Where one turn sends some rows of the set: a few examples, then the rows asked
num: [-13 -56 -10  35  -4  12 -25 -21   8  22   3  13  22   7  -9   9 -17 -38
 -25  -6  18 -18   8  28 -28]
pevi: [ 50 -20  16  38  37   6 -28  17  12 -15  -5   9  -7   4  16  29 -19 -32
 -46 -12  17   3 -10   8   7]
Bem: [  8 -44 -35  25   5  -6   8   4 -22  28  33  -7  -6  17 -15  28   9   3
 -26   0  26  -7   9  42 -20]
Pud: [-13 -31 -18  32  27  17  14 -19   1  45  60 -27  -1  22 -31  11 -13  -6
 -39  -6  30  -9  17  -2 -22]
ded: [ -8  -4 -24  30  28   4   5  -7  10  44  61  -8  -1  23 -26   7  -7   1
 -33  10  25 -11   7  -1 -27]
fakun: [  0 -24  33  18   3  28 -37   7  36   3   0 -34 -29  -8  -7  -7  -7   0
 -36  -1  44  12 -27  -6  16]
rodi: [  8 -26   5  25 -13  14   8 -41  14  32  28 -28  28   4 -16 -10 -10 -14
 -35   5  27  -7  -6  -5 -46]
guv: [  0  -8 -11  42  17 -15  28   0  12 -17  21 -41  -4  21  24  31 -38  19
 -21   3  10  10   5  10  29]
pirin: [ 14 -25  32  11  -6  40 -32  -1  37  -3  -3 -39 -28  -4  -6   0  -7  -7
 -40   1  31   8 -38 -11   3]
lagup: [ 14 -30 -18  40  17   0  17 -14   5 -25  37 -35  -2   6  27  48 -54   8
 -33  -3   9  -1  -8   4  30]
nise: [ -2 -51 -15  35 -15   9 -34 -18 -10  10  -5   6  15   8 -33  17 -10 -15
 -27  -5  14 -10  11  19 -24]
nupor: [ 18 -40  12  20 -10   6   2 -40  21  32  20 -26   6   7 -35 -13 -15 -22
 -24   2  18  -8  14   0 -42]
keka: [ -3 -28   7  31 -14   8  11 -35  19  34  25 -14   4   5  -9 -26   0 -26
 -24 -11  31 -10   6   6 -41]
gela: [ 12 -21 -26  36  12  -4  18   0   7 -19  38 -49 -11  20  24  50 -43   5
 -24   0  11   7 -11   0  28]
befo: [ -2 -13  11  23  39   3   7  -7  12 -14  51 -42   2  -1 -43  11 -17 -25
  13   3  46  18 -36   2  12]
guvi: [ -3 -33  35  12  -9  32 -28  -6  29   3   4 -32 -43   2  -6  -3 -16  -8
 -46  11  48   7 -29  -1   0]
sev: [  1 -54 -20  30   0   4  12  -7 -17  33  34  10  -6  15   4  34   0  -6
  -7   5  14 -10   9  39 -16]
Lerud: [  6  -3  10  18  42   8   6   2  30  -9  42 -54  -1  -3 -38  16 -21 -19
   7  -1  27  20 -29  -8  14]
Sugov: [ 49 -30  14  29  35  -8 -37  11  13  -9   8  -8   1  -5  28  25 -24 -23
 -67  -6  29   1 -16  14   0]
Zasag: [ 45 -26  11  42  37 -12 -31   1   9  -6   1   8  -3   5  15  34 -29 -35
 -60   8  32  13 -13  12  -6]
Zanog: [  5 -37  43  13  -4  43 -17   6  38   0   1 -36 -34   5  -1   2 -14 -14
 -26  -5  33   4 -20 -10  11]
luv: [  8 -11   9  27  31  -5  11  -1  25 -10  41 -47  -7 -15 -39  12 -28 -13
  17  -2  30  17 -28  -3  29]
kuv: [-15 -13 -13  42  24  14  13 -18  -3  45  58  -4 -10  16 -24   6  -4 -10
 -15 -10  27 -15  13   6 -18]
vavop: [ 12 -35  48  17  -1  40 -19  -2  19   7  -8 -33 -21 -11  -4  -3 -17  -5
 -45   3  37  -9 -37   9  14]
Nefa: [  1 -16   9  25  45  11  19   6  28 -12  41 -48   4   2 -27   8 -26 -34
   9 -16  37   8 -29   0  26]
luno: [ -5 -38 -22  26 -13  -5   5  12 -20  40  28  -2  -9  14 -11  46   1   1
 -20  15  23   2   7  28 -21]
Zuze: [ -3 -23  13  19  46   6   8   2  37 -15  45 -31  11  -2 -32  -3 -12  -9
   6  -6  30  13 -41 -13  13]
reg: [ -5 -50 -13  25 -18   5 -30 -13  -2  18   6   2  21   3 -30  20 -30 -34
 -23   7  16 -28  -8  20 -26]
bol: [  7 -25 -27  44   8  -2  16 -25   2 -24  35 -33  -7  27  29  37 -42  13
 -23   9  16   6 -11   8  24]
Bogu: [ 50 -21   3  36  29  -3 -35  15   4 -10  -3 -13   0   1  16  41 -28 -33
 -59  -5  21  -1 -23  14   4]
gosuf: [ 18 -22 -26  47  14   8  25  -2   6 -28  26 -33 -10  22  34  33 -32   7
 -30 -17  16   1 -13   7  33]
geg: [ 40 -36  10  46  27 -22 -24  23   0  -3   8   4 -12  -1  15  37 -33 -35
 -53  -8  22  -8 -15  -7  12]

num goes to sev
lagup goes to luv
Where do these go?
guvi goes to Zasag
luno goes to ded
nupor goes to nise
Zanog goes to pevi
Zuze goes to vavop
Bogu goes to gela

Where one turn sends some rows of the set: a few examples, then the rows asked
kor: [ 17  20  46   8  -1 -32 -10 -24  -9 -16  22   6 -18  28   0  14  -2   6]
Sib: [ -9  24  10   2   1 -19 -54   0  13 -18  -7   0   5  -7  28  -6 -35  17]
vof: [-27  20 -20   4  17  16 -48   0  15   7 -19  -6   9   3  16 -21  -8  20]
lidav: [-21 -19 -37 -18  -9  15 -20  12  12  -5 -20 -16  -2  -5  11  -7  -8  32]
zino: [ 21  28  46   6 -10 -29  -3 -20   9 -20  17   2  -6  27   6   4   2  -8]
tonet: [-39  27 -19   3  15   7 -47  -1  11   2 -20  -6  10   8  19 -19  -3  21]
boneb: [  0  27   6  12  17   9 -10 -37  -6   3   3  29  -6  31  -7 -14  24 -22]
zur: [  7  -9  25 -28 -31 -19  12   8  -7 -12  13 -13 -15  13 -28  21  15   0]
levos: [-20 -21   4 -16 -12 -24 -35  25  20 -15   2   1  -8 -13   7  16 -22  35]
lasu: [-17 -19   3  -8 -18 -24 -37  23  15 -24 -10  -9  -9 -10   6  11 -21  37]
Mabo: [  2  29   1  13  20   3 -15 -43 -11  14   5  19  -6  43   1  -8   7 -18]
Zuri: [  8  30  11   3  23   9 -13 -46  -6  -7  -3  16 -13  31   5 -16  14 -22]
fivad: [ 12 -18  14 -28 -24 -16  10  -1 -22  -9  20 -11 -27  17 -21  27  11  10]
dupi: [  4 -12  23 -23 -24 -10  14  -2 -18 -15  12   2 -24   6 -31  23  17   2]
Dov: [ 21  21  51   6  -9 -17  -1 -27  -5 -18  24  13 -13  18   2   6  -1  -4]
ler: [-11  21   9  -2  -8 -20 -53   3  11 -19   2  -2   5  -1  36  -9 -31  20]
bam: [-12 -20  -7  -4   0  32   6 -21 -11  19  -6   5 -20  32 -28 -13  17  -7]
dupu: [-26 -23 -36 -25   0  13 -15  10  18   2 -15  -6  -3  -2  13  -1 -15  31]
lipu: [-11  25  12 -11  10 -20 -51   2  19 -14   2   5   3  -7  33  -3 -33  19]
Nanil: [ 12 -27  12 -30 -26  -3   6  -9 -18 -12   8  -4 -25   3 -26  27   6  -8]
Fezuv: [ -4 -15 -12 -17 -13  30  16 -16 -19  15   6  11 -18  28 -22 -16  15 -10]
Rom: [ -7 -15 -21 -15  -6  23   4 -15 -22  28   8   1 -15  35 -24  -4  19  -5]
sut: [-30 -17 -35 -13 -14  16 -16   8  10   0 -19 -16   5   3  19  -6 -16  31]
Gusu: [ -7 -11 -19 -22 -19  20  13  -4 -11  22   0   0  -9  33 -26 -11  13 -18]
Nef: [-33  20 -18  -3  27  14 -41  -1  21   9 -12   2   6   8  20 -18  -7  24]
moz: [ -3  28   1  13  10   1 -10 -30   6  10  -4  20  -1  44  -4 -21  17 -27]
Siv: [ 19  10  58   4  -5 -17 -20 -18  -3 -18  24   3 -22  14  -7   7   6   0]
Pinok: [-25 -17  -3  -7 -23 -25 -39  21  13 -20  -6  -8  -2 -11   8  17 -12  33]

Gusu goes to zur
bam goes to Nanil
Where do these go?
Fezuv goes to dupi
ler goes to tonet
Nef goes to dupu
Rom goes to fivad
lasu goes to Sib

Where one turn sends some rows of the set: a few examples, then the rows asked
kagu: [  9  39  39  -6  41  -2  41  27  10 -24  -8 -13  11 -36   0 -13 -21   5]
sak: [ -4  46 -11  17  12  -8   4  17   5  -9 -17 -24   7   8 -26  31  19  -3]
zezel: [ 10  56   4 -18  12 -18  19  23 -10  -4  38 -12 -10 -25 -23 -15 -14  15]
vef: [-17  51   4  10  21  19 -11  15   5 -14 -20  -5  19   5 -16  -1  18  22]
fosed: [ 29 -13  11  -6  17 -31  41  52 -13 -40 -20   2  -5 -33   0  -7 -18  -2]
bukig: [ 13  34  40   3  22 -21  16  35   4 -15   0 -37   8 -28  -6   9 -15 -16]
nokup: [ 44  32  19  12  15 -27  55  33   1 -30   9  12 -25 -10  10 -26  -5  29]
gog: [ 16  39   9 -21  17 -24  21   2  -6   2  38 -13  -3 -33 -24 -18   7  21]
Duv: [ 51  28  23   7  -6 -34  44  30  -4 -23  23  15  -9 -21   3 -22   5  37]
vuvur: [  8  24 -15  -7  -8 -10 -15  -9 -35  -6  -8 -27  -9  -2 -37 -11  10  13]
rog: [-10  62   4   2  10  16  -4  28 -14 -16  -8 -15  21  -6 -34  18  -3  10]
mefe: [  4  28  45 -15  24   0  10  15  18 -23  -3 -23  25 -24  10 -21  -7  11]
Puf: [ 12  -1 -40  10   5 -19  29  37 -10 -36 -37  16  -5   5 -21  16  16  11]
lod: [ 24 -22   9   0   2 -15  56  28   5 -43 -31   3   7 -24   7 -23  11  13]
Gaz: [ 23  24  -7   0  17  -4 -12 -18 -33  -2 -11 -14  -9  -2 -47 -15  15  23]
rafi: [  3   7 -32  12  -7   8   8  45  -9 -35 -33  20  14   1 -18 -11  16  44]
piba: [ 24 -19  10 -15  -3 -12  27  45   3 -45 -16   1  19 -29   9 -30 -10  33]
kenuk: [  6   0 -24   6 -30   2  12  30 -18 -34 -32   2  16   4 -24   8  28  18]
Tid: [ 58  12   7  26  -5 -15  13  12 -29 -26 -30  14 -16   8 -20 -18  12  41]
ret: [ 42  -2  -1  26  -6 -18  19   1 -25 -31 -37  -3 -26  14  -7 -20  19  29]

sak goes to Puf
rafi goes to piba
Where do these go?
vuvur goes to ret
Duv goes to gog
rog goes to kenuk

